Each path below is one point turned by a fixed rotation once a step. After each direction that follows a path, write how fast that rotation turns it, in degrees each step (0 if it stays still).
Each turn is a multiple of 5 degrees from 10 to 175, or 0.
Each row of a path follows its step; steps can be skipped.

step 0: [-16 -23 -11 8 24 29 -16 -32 7 14 -18 11 -13 -20 -11 -4 31 -8 -1 -39 7 -43 51 -14 -15 14 -12 1 -9 9 29 11 -33 37 -3 -4 -4 12 -5 7 11 -19 15 -17 -5 5 13 -11 5 -15 15 -12 -15 0 3 -36 -18 4 -1 11 34 11 -26 -7 -22 -30 7 -11]
step 1: [0 5 -1 19 -2 33 2 -23 -34 7 -21 18 -2 -6 26 12 5 20 0 -22 12 7 -1 9 4 1 -10 -6 7 3 8 33 -21 25 -3 -19 6 22 16 -18 11 7 -7 37 11 5 -18 -16 51 -16 -15 8 -35 -21 -5 -18 -23 -22 15 3 15 12 -10 -25 -66 13 11 2]
step 2: [-11 5 21 -6 25 3 3 14 -26 -21 -4 4 -13 -31 15 -14 -1 -32 -28 7 -9 -6 16 -5 3 30 -6 -3 -15 3 -18 17 -8 18 20 -26 14 10 -6 30 8 13 13 38 1 53 5 23 52 -17 -24 3 -8 -26 16 -6 37 -12 -1 10 4 23 -22 -13 -16 6 -13 -6]
step 3: [-26 17 29 17 33 28 10 -10 11 -9 20 -12 16 -33 19 6 15 35 3 21 0 -35 22 -18 -1 23 -14 -35 2 37 20 -22 -18 14 19 17 -8 12 -14 9 29 16 0 -24 -11 33 -13 14 19 -8 -23 2 -4 8 3 -25 28 1 -18 14 16 7 9 -20 -17 3 16 11]
step 5: [-2 11 21 26 9 -3 14 4 -15 4 -35 0 3 -8 21 -13 -24 -32 -3 22 2 4 0 -11 19 -2 9 0 6 23 34 15 -18 32 10 -14 -8 -5 5 -22 7 0 -14 22 -16 0 -11 -31 28 -17 -38 -12 -3 22 -5 -14 -8 10 24 3 -17 35 -34 -16 -39 49 -15 19]
step 6: [-4 -6 21 7 38 -13 -7 15 0 11 9 -9 14 -6 8 -12 -8 -29 -16 16 -38 -36 25 8 -16 29 16 8 1 9 -16 25 18 23 7 -11 9 -16 12 -6 -15 18 -16 -13 -5 32 -38 6 26 3 -37 -33 8 5 0 -5 39 -5 24 28 23 0 -25 -12 -10 22 28 3]
step 11: [-26 12 15 22 14 -25 22 -7 -21 8 -2 -5 -3 -5 -20 14 -13 14 -17 6 -10 -14 12 -13 39 27 -31 -49 -36 13 14 13 7 0 11 -12 -4 -18 -4 32 40 26 3 -35 -4 24 21 0 -4 14 -9 11 -14 -22 4 -41 1 31 0 -2 7 -11 20 -21 -17 5 -12 3]
step 12: [7 -13 5 6 -11 -17 -12 -23 9 -10 -1 -19 -2 -18 -17 5 -7 7 20 -15 0 -27 16 -5 -1 7 -33 -39 -7 9 28 11 17 48 16 5 6 -28 5 -4 4 -4 -14 -1 -28 -4 28 -11 28 -14 8 -7 -13 0 -11 -41 1 20 16 -42 2 49 5 -32 10 9 36 -10]
step 13: [-4 16 -18 2 29 -23 11 -17 -15 23 -42 -8 -15 0 19 20 10 -29 19 -16 -22 -6 3 -27 4 -21 -20 -2 -4 20 -12 -1 6 27 3 -3 -9 -28 32 3 -1 21 -32 2 -4 17 -23 -40 34 -10 12 20 -48 21 -13 -9 13 8 18 -8 -21 21 -17 -14 -17 7 9 14]
step 14: [6 13 16 0 27 -6 6 -2 -10 18 -3 12 11 -5 7 12 12 -9 -35 -2 -9 10 16 -9 60 32 4 -19 18 -15 -17 22 39 24 -15 -15 -12 4 20 18 -23 1 -11 -5 -4 24 -27 3 15 15 -21 -24 -24 -5 -13 -6 49 37 8 -10 -27 16 7 -24 -17 12 15 -1]
step 15: [-34 -15 5 19 37 21 -5 -4 -6 15 -8 -27 16 -6 -3 15 -28 -18 -23 10 -32 -23 4 -14 18 24 -51 -10 31 6 -6 18 24 6 -7 14 -3 -34 -30 9 5 15 8 -40 -4 8 29 20 -8 -9 -24 8 -6 6 -13 -22 12 10 2 -20 -21 9 9 -29 -12 -23 7 -9]
step 16: [-21 0 -3 -9 -37 29 -19 -4 12 33 -41 8 27 19 -7 25 3 -7 6 -28 -1 -41 19 -37 10 27 -19 -12 0 -1 9 15 8 43 22 20 9 -2 4 -14 -16 14 2 -20 -14 5 -14 0 8 -5 1 16 -3 36 -11 -17 -15 -13 -5 -38 -18 31 -8 -19 8 0 25 -4]
[4 1 -4 -4 -2 13 -1 0 -4 -8 6 -3 -2 -2 8 7 -3 4 9 4 -2 2 -2 -2 -4 2 0 4 -1 1 -3 5 -2 -1 -8 -3 -6 -4 5 -9 2 4 2 -12 5 1 10 -4 -7 2 2 -10 2 -7 -6 -4 9 -2 3 -2 6 7 -6 -1 0 -1 8 2] -> 125
[0 11 -5 6 8 -4 -7 5 3 4 1 2 -5 1 6 1 -2 2 -10 -1 -9 0 1 -3 11 0 2 4 1 0 2 0 -1 -7 3 3 6 -1 4 -7 -3 3 -2 3 8 -4 6 3 2 -1 -10 -3 -4 -6 10 2 9 -2 -8 4 8 3 6 -5 11 1 -1 0] -> 90
[-1 2 10 2 -8 -5 5 -4 2 4 4 -6 4 0 1 3 -6 -2 4 -7 1 0 2 5 9 2 3 2 -2 0 6 0 -2 -5 5 -1 -4 4 -4 -11 14 10 6 -6 -4 7 3 -1 -2 -6 1 8 6 1 1 5 0 1 -7 3 -3 3 -5 7 9 9 3 -3] -> 55
[7 7 7 -1 -4 -14 5 -1 -5 1 -1 -4 3 -1 8 4 0 -1 1 2 -1 2 7 0 -7 9 -2 7 5 -4 11 1 -8 8 5 -6 3 -3 2 0 -3 5 1 1 5 -9 -1 8 -5 1 0 1 -1 1 -5 1 4 2 -3 -3 0 1 7 8 -7 -15 0 5] -> 0
[-7 0 -7 -1 -7 1 1 1 -4 -7 -3 4 7 13 7 4 5 0 -5 -7 0 10 0 0 3 1 6 -5 -6 -8 0 -1 4 -5 5 -8 -1 7 6 -1 -1 -1 -2 -9 3 -4 4 -1 4 3 3 4 -7 -2 3 2 2 4 -7 -2 -2 -5 -2 1 -14 7 -3 8] -> 115
[-2 3 2 -3 -3 -2 3 -6 0 -8 2 -4 -8 -5 5 6 6 6 1 -2 -3 0 3 7 -2 -1 -9 -4 4 2 2 -2 -1 -2 -5 2 -3 1 8 9 9 1 1 10 -9 2 5 -2 4 0 4 -1 -14 3 1 4 12 0 -6 0 -6 4 2 -8 -3 2 -4 -11] -> 35
